data =
array([[-18.82,   9.41, -11.51, -11.74, -19.63,   8.54,  -5.78, -17.28,
         -7.43,  -3.42, -24.36,  -0.03,   8.89,   8.40, -15.10,   6.61],
       [ 19.73,  -2.66,  -5.90,   6.04,   4.36,  12.92,  -7.15, -16.46,
          3.63,  -4.17, -16.47,   7.91,  12.13, -11.15,  -2.21, -21.66],
       [ -7.91, -19.11,  -2.08,  -5.89, -15.07,   5.72, -20.05,  12.60,
          2.42,  -8.41,  -3.76,  10.50,   1.61,  -4.42, -15.60,   0.14],
       [-12.86, -24.16, -24.74,  -1.01, -10.25, -25.10, -24.88, -21.57,
         17.10,  -7.84,  -9.28, -23.03, -13.06, -24.42,  -2.90,  -6.75],
       [  3.43,  10.21, -13.08,  -7.81, -10.64,   2.48,  -9.27,  -9.49,
         10.20,   4.22,  -5.41,   2.68,  -5.85,  -0.41,  12.90,  13.76],
       [-10.58, -12.27,  -1.63,  -2.31, -13.33,  -1.68,  -6.41,  -9.08,
         11.27,  -8.14,  -5.95, -10.40,   7.42,  -5.84,   8.55,  -1.90]])
Rows and columns are counted from 1.
(1, 1) => -18.82
(4, 6) => -25.10
(6, 8) => -9.08
(3, 4) => -5.89
(6, 12) => -10.40
(3, 15) => -15.60
(5, 9) => 10.20
(3, 12) => 10.50
(5, 7) => -9.27
(2, 14) => -11.15
(2, 9) => 3.63
(6, 11) => -5.95
(2, 4) => 6.04
(4, 12) => -23.03
(4, 2) => -24.16
(5, 2) => 10.21
(4, 11) => -9.28
(3, 10) => -8.41
(5, 12) => 2.68
(2, 7) => -7.15
(6, 7) => -6.41
(2, 15) => -2.21
(1, 6) => 8.54
(4, 9) => 17.10
(5, 8) => -9.49
(1, 14) => 8.40
(3, 7) => -20.05
(6, 6) => -1.68
(3, 13) => 1.61
(2, 1) => 19.73
(2, 13) => 12.13

M =
 4.27  -0.15   0.70   2.15   1.37  -4.47  -4.28   0.63   1.20  -0.70   2.67   0.49   0.70   1.38
 4.18   0.99   0.88   3.19   0.34  -3.67  -3.35  -0.71   1.56  -0.40  -0.80   2.49   0.70   1.12
 3.35  -0.72   1.99   2.00   1.12  -3.19  -3.81   0.30  -0.25  -1.29   0.24   1.82   0.96  -0.43
 4.18   0.42   0.88   2.30   0.86  -3.51  -3.12   1.30   1.02  -0.10   0.59   1.49   0.87   0.86
 4.54  -0.44  -0.22   3.49   1.37  -4.64  -3.35  -0.38   1.92  -1.29   1.98   2.49   0.96   1.12
 3.90  -0.44   0.88   2.89   1.12  -3.99  -3.58  -0.38   1.02  -1.29   0.59   2.49   0.87   0.34
 4.09  -0.44   0.52   2.89   0.60  -4.15  -3.12   1.30   0.66  -0.70   1.28   1.16   0.87   0.34
 4.09  -0.15   0.88   2.60   2.14  -3.35  -3.35  -0.38   1.74  -1.59   0.59   3.82   1.13   0.60
 4.18   1.56   1.99   2.45  -0.17  -4.47  -5.68  -2.39   1.56   0.49  -0.45   0.49   0.11   2.67
 3.90  -1.86   0.52   3.34   2.66  -4.47  -3.81  -1.05   1.38  -3.07   2.32   3.82   1.21  -0.17
 3.90  -1.00   0.88   2.74   2.14  -4.47  -4.28  -1.05   1.20  -2.18   1.98   2.49   0.87   0.60
Indices start at 1.
(1, 1): 4.27
(7, 5): 0.60
(9, 10): 0.49
(7, 3): 0.52
(10, 6): -4.47
(6, 1): 3.90
(4, 11): 0.59
(3, 3): 1.99
(7, 11): 1.28
(2, 13): 0.70
(11, 9): 1.20
(6, 12): 2.49
(11, 6): -4.47
(2, 3): 0.88
(8, 12): 3.82
(10, 3): 0.52
(8, 10): -1.59
(9, 8): -2.39
(2, 10): -0.40
(4, 10): -0.10
(3, 10): -1.29
(5, 14): 1.12
(10, 11): 2.32
(1, 10): -0.70
(8, 9): 1.74
(11, 8): -1.05
(8, 11): 0.59
(6, 2): -0.44
(3, 4): 2.00
(3, 9): -0.25
(9, 9): 1.56
(6, 13): 0.87
(9, 12): 0.49
